0: [163, 119, 176, 67, 159, 165, 174, 62, 147, 138, 221, 139, 116, 112, 92, 153, 83, 192, 156, 232, 159, 68, 207, 88, 100, 71, 233, 123, 167, 178, 73, 161]
1: [138, 161, 100, 166, 107, 107, 125, 169, 108, 110, 105, 130, 125, 143, 149, 105, 114, 97, 93, 108, 120, 141, 100, 136, 115, 124, 129, 121, 121, 120, 108, 100]
2: [102, 36, 118, 115, 149, 106, 151, 117, 125, 180, 73, 122, 209, 105, 161, 200, 254, 109, 104, 132, 91, 86, 109, 164, 158, 104, 91, 167, 109, 97, 192, 175]
3: [147, 113, 147, 57, 136, 159, 179, 88, 177, 142, 129, 136, 142, 83, 161, 161, 177, 167, 206, 148, 144, 124, 118, 157, 142, 122, 134, 139, 121, 153, 126, 157]
4: [149, 153, 129, 83, 119, 163, 170, 107, 186, 119, 173, 114, 99, 94, 195, 121, 160, 155, 192, 115, 153, 150, 103, 155, 158, 126, 142, 127, 96, 166, 88, 104]
5: [87, 146, 42, 221, 125, 95, 103, 228, 132, 52, 128, 152, 89, 138, 88, 92, 145, 16, 88, 38, 98, 187, 70, 141, 138, 160, 78, 85, 143, 96, 104, 44]
6: [97, 91, 151, 139, 134, 111, 92, 110, 114, 162, 89, 94, 170, 139, 121, 184, 118, 109, 109, 126, 69, 102, 130, 129, 107, 133, 99, 101, 145, 55, 195, 182]
7: [143, 125, 111, 142, 134, 129, 121, 131, 128, 125, 148, 122, 96, 108, 136, 97, 120, 130, 141, 106, 143, 151, 127, 132, 145, 108, 115, 101, 99, 133, 85, 102]
8: [131, 93, 138, 127, 180, 166, 150, 88, 82, 181, 126, 95, 172, 141, 100, 157, 101, 131, 120, 179, 130, 84, 195, 106, 107, 77, 182, 101, 149, 94, 156, 197]
9: [116, 129, 172, 115, 123, 140, 154, 120, 134, 103, 187, 138, 121, 136, 125, 159, 99, 155, 128, 160, 175, 109, 124, 120, 130, 110, 134, 130, 145, 115, 132, 111]
10: [133, 78, 125, 72, 133, 122, 148, 139, 151, 147, 91, 116, 172, 122, 117, 184, 185, 109, 146, 109, 76, 112, 124, 141, 158, 129, 106, 120, 129, 148, 162, 164]
11: [123, 140, 117, 121, 144, 140, 144, 131, 135, 97, 148, 125, 105, 121, 79, 110, 137, 123, 139, 131, 114, 102, 123, 117, 116, 108, 144, 132, 118, 133, 103, 105]
12: [111, 91, 138, 170, 126, 136, 59, 148, 71, 165, 59, 124, 141, 137, 112, 103, 111, 127, 113, 106, 141, 136, 148, 139, 175, 134, 62, 95, 135, 114, 165, 138]
13: [125, 165, 51, 156, 118, 112, 132, 204, 122, 100, 51, 132, 123, 152, 130, 116, 183, 33, 85, 59, 78, 158, 76, 141, 145, 167, 97, 122, 102, 82, 115, 81]
14: [151, 150, 105, 90, 133, 136, 213, 123, 176, 91, 132, 112, 120, 95, 193, 157, 223, 130, 166, 160, 130, 136, 76, 161, 154, 137, 125, 183, 92, 175, 106, 99]
15: [105, 98, 99, 145, 162, 141, 134, 128, 148, 116, 160, 143, 136, 133, 74, 141, 132, 85, 125, 110, 123, 114, 153, 138, 99, 86, 154, 139, 137, 103, 130, 104]
16: [150, 164, 162, 64, 105, 147, 148, 69, 140, 120, 153, 117, 168, 127, 164, 152, 103, 177, 137, 179, 148, 78, 153, 99, 118, 104, 228, 183, 132, 162, 90, 165]
17: [88, 131, 157, 163, 113, 126, 147, 114, 116, 136, 142, 126, 110, 123, 81, 163, 121, 135, 127, 174, 96, 99, 108, 119, 107, 126, 125, 131, 195, 102, 202, 131]
18: [120, 166, 107, 169, 101, 114, 105, 149, 118, 86, 85, 132, 127, 146, 123, 133, 140, 100, 132, 120, 98, 131, 79, 125, 152, 184, 77, 125, 150, 94, 149, 94]
19: [130, 122, 122, 163, 153, 110, 45, 146, 93, 128, 98, 134, 111, 127, 91, 80, 70, 91, 83, 65, 128, 162, 151, 139, 161, 127, 110, 52, 128, 97, 120, 140]
20: [147, 148, 141, 116, 127, 123, 68, 118, 112, 129, 137, 128, 113, 171, 97, 85, 57, 139, 93, 109, 175, 118, 134, 66, 114, 157, 113, 175, 128, 156, 96, 104]
21: [176, 137, 171, 132, 115, 118, 36, 57, 38, 157, 120, 160, 158, 109, 119, 72, 55, 220, 61, 165, 162, 116, 201, 94, 134, 90, 160, 128, 134, 158, 100, 183]
22: [121, 114, 158, 170, 120, 112, 85, 97, 69, 173, 101, 120, 135, 163, 101, 127, 60, 168, 72, 156, 137, 112, 206, 88, 100, 85, 143, 143, 149, 108, 191, 167]
23: [185, 160, 131, 83, 87, 144, 156, 115, 168, 94, 156, 151, 124, 101, 164, 128, 136, 159, 157, 145, 162, 136, 142, 123, 162, 136, 158, 155, 85, 197, 75, 99]

[157, 84, 142, 98, 155, 107, 99, 158, 92, 150, 116, 152, 157, 142, 86, 114, 111, 124, 113, 106, 102, 143, 168, 142, 108, 101, 175, 123, 135, 106, 140, 174] -> 15 11
[110, 90, 179, 117, 127, 130, 59, 60, 84, 191, 109, 112, 174, 117, 102, 122, 66, 200, 83, 158, 105, 92, 201, 121, 129, 99, 138, 117, 123, 100, 142, 201] -> 22 21
[154, 156, 154, 85, 117, 151, 174, 89, 142, 131, 168, 120, 155, 110, 141, 154, 110, 168, 116, 190, 154, 95, 135, 95, 112, 112, 164, 177, 137, 159, 95, 134] -> 16 9
[110, 133, 190, 163, 150, 113, 123, 91, 86, 114, 204, 116, 81, 153, 110, 114, 39, 163, 96, 148, 174, 120, 163, 101, 55, 105, 156, 95, 157, 103, 133, 145] -> 9 22
[91, 158, 140, 187, 143, 130, 105, 127, 82, 129, 157, 147, 71, 160, 90, 70, 41, 146, 117, 144, 154, 131, 132, 81, 100, 150, 108, 97, 162, 115, 83, 92] -> 20 7
[103, 38, 124, 147, 143, 105, 125, 104, 126, 196, 55, 86, 189, 138, 115, 208, 172, 76, 130, 141, 80, 103, 159, 135, 152, 110, 92, 112, 142, 78, 229, 186] -> 6 2
[120, 130, 203, 141, 102, 123, 64, 91, 109, 157, 163, 172, 128, 112, 148, 88, 17, 217, 101, 153, 186, 150, 161, 117, 121, 136, 132, 119, 123, 147, 110, 133] -> 21 20
[93, 190, 118, 177, 104, 122, 134, 140, 115, 108, 149, 127, 90, 145, 165, 107, 88, 138, 124, 145, 155, 136, 115, 125, 120, 158, 98, 148, 128, 117, 140, 97] -> 1 18
[145, 156, 94, 183, 140, 114, 66, 121, 112, 109, 130, 138, 123, 148, 101, 85, 113, 115, 50, 86, 129, 126, 148, 110, 111, 143, 149, 129, 127, 118, 65, 114] -> 1 20
[92, 143, 132, 168, 139, 127, 67, 107, 54, 165, 101, 132, 107, 128, 101, 89, 19, 166, 97, 151, 143, 119, 171, 103, 131, 113, 147, 96, 132, 82, 141, 140] -> 22 19
[111, 165, 126, 199, 127, 118, 102, 137, 89, 100, 102, 137, 85, 131, 120, 112, 99, 130, 92, 137, 130, 145, 128, 119, 131, 138, 127, 148, 135, 105, 151, 136] -> 1 18
[138, 119, 133, 133, 108, 143, 153, 124, 150, 126, 125, 117, 161, 153, 117, 161, 140, 126, 125, 176, 166, 104, 107, 112, 164, 128, 111, 150, 156, 135, 133, 116] -> 9 11
[129, 63, 140, 135, 182, 126, 34, 100, 32, 198, 77, 154, 165, 130, 75, 84, 45, 167, 57, 116, 103, 114, 203, 99, 103, 61, 181, 129, 120, 87, 142, 174] -> 22 21
[169, 79, 113, 108, 178, 134, 92, 135, 114, 140, 96, 130, 157, 139, 63, 130, 128, 129, 109, 94, 123, 120, 182, 108, 138, 104, 136, 123, 132, 122, 108, 173] -> 15 11
[94, 89, 101, 119, 127, 120, 116, 157, 129, 145, 110, 112, 123, 137, 136, 144, 163, 126, 139, 106, 119, 140, 105, 126, 151, 148, 84, 126, 120, 121, 150, 145] -> 10 18
[142, 125, 182, 69, 123, 160, 140, 81, 146, 162, 170, 157, 146, 143, 127, 131, 70, 179, 152, 165, 132, 129, 159, 118, 96, 124, 189, 154, 124, 143, 125, 134] -> 16 9
[133, 130, 120, 100, 111, 121, 138, 116, 142, 131, 87, 99, 125, 123, 157, 152, 183, 123, 136, 135, 129, 129, 128, 141, 158, 132, 111, 135, 114, 147, 155, 143] -> 10 3
[114, 43, 139, 103, 165, 103, 158, 127, 126, 162, 85, 132, 190, 132, 103, 182, 167, 116, 149, 114, 96, 104, 121, 159, 142, 106, 109, 134, 113, 105, 159, 140] -> 10 2
[159, 112, 191, 87, 142, 147, 122, 71, 138, 150, 171, 125, 103, 97, 112, 146, 89, 188, 146, 186, 164, 116, 185, 113, 86, 96, 167, 137, 157, 169, 120, 174] -> 0 16
[137, 72, 136, 83, 176, 159, 153, 88, 135, 202, 140, 115, 173, 141, 106, 167, 148, 131, 135, 172, 137, 91, 194, 117, 85, 52, 193, 114, 140, 122, 149, 171] -> 8 15
[117, 100, 185, 135, 135, 130, 98, 119, 119, 125, 145, 132, 76, 118, 140, 85, 71, 212, 127, 154, 174, 150, 157, 115, 116, 109, 140, 141, 113, 147, 137, 104] -> 9 7
[118, 114, 152, 146, 179, 129, 73, 101, 56, 145, 142, 138, 99, 135, 87, 115, 23, 163, 66, 139, 129, 104, 175, 97, 74, 126, 181, 82, 166, 76, 128, 165] -> 22 8
[123, 189, 163, 165, 132, 126, 85, 155, 79, 109, 148, 142, 51, 143, 89, 94, 29, 165, 128, 117, 144, 165, 139, 114, 125, 174, 82, 90, 143, 138, 83, 73] -> 20 7
[97, 92, 182, 133, 123, 153, 155, 85, 132, 160, 158, 92, 143, 146, 101, 172, 86, 154, 121, 200, 126, 90, 197, 126, 73, 61, 146, 108, 161, 112, 199, 185] -> 8 22
[133, 102, 155, 60, 150, 141, 128, 89, 118, 174, 135, 127, 180, 124, 77, 192, 109, 128, 151, 148, 100, 74, 166, 106, 126, 86, 175, 109, 155, 113, 167, 194] -> 8 10
[115, 120, 132, 96, 133, 153, 212, 103, 180, 134, 179, 78, 126, 124, 148, 205, 160, 82, 208, 120, 159, 121, 105, 138, 126, 122, 102, 104, 128, 134, 156, 155] -> 3 4
[160, 149, 154, 133, 100, 96, 87, 131, 106, 96, 129, 183, 106, 161, 117, 59, 75, 166, 112, 116, 149, 142, 150, 109, 98, 140, 163, 163, 125, 163, 106, 122] -> 20 1
[105, 188, 114, 165, 103, 138, 104, 162, 122, 108, 124, 121, 121, 139, 155, 93, 95, 117, 105, 124, 111, 132, 104, 129, 106, 153, 123, 147, 134, 108, 141, 120] -> 1 18
[138, 147, 110, 105, 95, 141, 181, 119, 196, 96, 122, 145, 176, 122, 179, 170, 215, 98, 143, 140, 135, 135, 86, 164, 151, 162, 117, 151, 116, 171, 127, 114] -> 14 3
[160, 95, 157, 107, 117, 113, 141, 85, 134, 164, 150, 111, 138, 122, 178, 158, 152, 190, 120, 180, 164, 98, 147, 119, 138, 70, 149, 186, 98, 172, 113, 133] -> 16 9
[112, 102, 89, 110, 144, 137, 133, 154, 145, 164, 94, 131, 181, 103, 131, 157, 168, 92, 133, 103, 98, 145, 119, 177, 167, 118, 98, 97, 128, 99, 136, 139] -> 10 15
[109, 63, 169, 105, 132, 118, 120, 100, 119, 143, 106, 104, 176, 163, 55, 178, 123, 149, 134, 170, 108, 86, 185, 95, 134, 96, 160, 160, 139, 124, 162, 159] -> 8 22
[131, 149, 181, 196, 145, 133, 5, 125, 17, 140, 131, 184, 68, 119, 50, 38, 0, 208, 55, 128, 141, 110, 190, 94, 98, 124, 171, 88, 183, 80, 101, 126] -> 21 22
[81, 115, 100, 140, 151, 125, 120, 129, 110, 147, 73, 94, 161, 135, 128, 187, 159, 79, 146, 122, 93, 124, 103, 129, 158, 122, 92, 97, 140, 72, 205, 169] -> 6 10
[117, 102, 132, 144, 131, 137, 121, 100, 148, 124, 147, 154, 87, 94, 132, 104, 99, 191, 135, 147, 149, 132, 145, 154, 132, 103, 130, 145, 122, 137, 98, 97] -> 7 9
[110, 136, 136, 154, 123, 108, 99, 136, 112, 91, 139, 134, 102, 154, 109, 108, 90, 109, 113, 68, 105, 152, 121, 148, 103, 184, 114, 97, 136, 100, 100, 111] -> 1 18
[146, 141, 127, 135, 141, 130, 165, 121, 147, 120, 133, 99, 120, 154, 145, 162, 142, 123, 119, 149, 150, 133, 116, 107, 104, 136, 127, 158, 148, 131, 152, 136] -> 9 11
[131, 133, 121, 142, 127, 142, 186, 170, 192, 110, 121, 128, 118, 97, 155, 138, 191, 100, 159, 128, 118, 136, 66, 188, 153, 130, 80, 110, 143, 132, 139, 115] -> 14 4
[147, 130, 121, 53, 129, 169, 195, 127, 192, 115, 164, 134, 171, 84, 164, 173, 218, 120, 201, 156, 117, 106, 99, 170, 166, 140, 138, 124, 120, 164, 102, 146] -> 3 14
[128, 123, 110, 117, 137, 137, 189, 168, 205, 70, 113, 159, 119, 81, 166, 144, 199, 105, 183, 125, 139, 197, 63, 181, 184, 161, 106, 118, 110, 181, 96, 96] -> 14 4
[139, 72, 163, 92, 144, 132, 161, 103, 152, 150, 154, 104, 146, 106, 158, 145, 154, 163, 154, 164, 146, 100, 146, 147, 120, 79, 158, 152, 113, 140, 168, 168] -> 3 9
[114, 113, 120, 167, 148, 130, 98, 130, 95, 162, 115, 149, 137, 104, 129, 124, 102, 110, 119, 120, 129, 132, 117, 153, 146, 128, 101, 96, 146, 58, 141, 123] -> 12 19
[139, 138, 82, 142, 127, 128, 119, 134, 119, 145, 131, 138, 147, 126, 136, 102, 152, 104, 79, 128, 140, 114, 135, 146, 115, 69, 158, 126, 123, 106, 92, 132] -> 1 15
[160, 100, 133, 74, 144, 122, 116, 83, 100, 183, 122, 99, 165, 122, 141, 172, 156, 118, 130, 122, 102, 81, 190, 91, 91, 87, 174, 161, 99, 135, 147, 196] -> 8 10
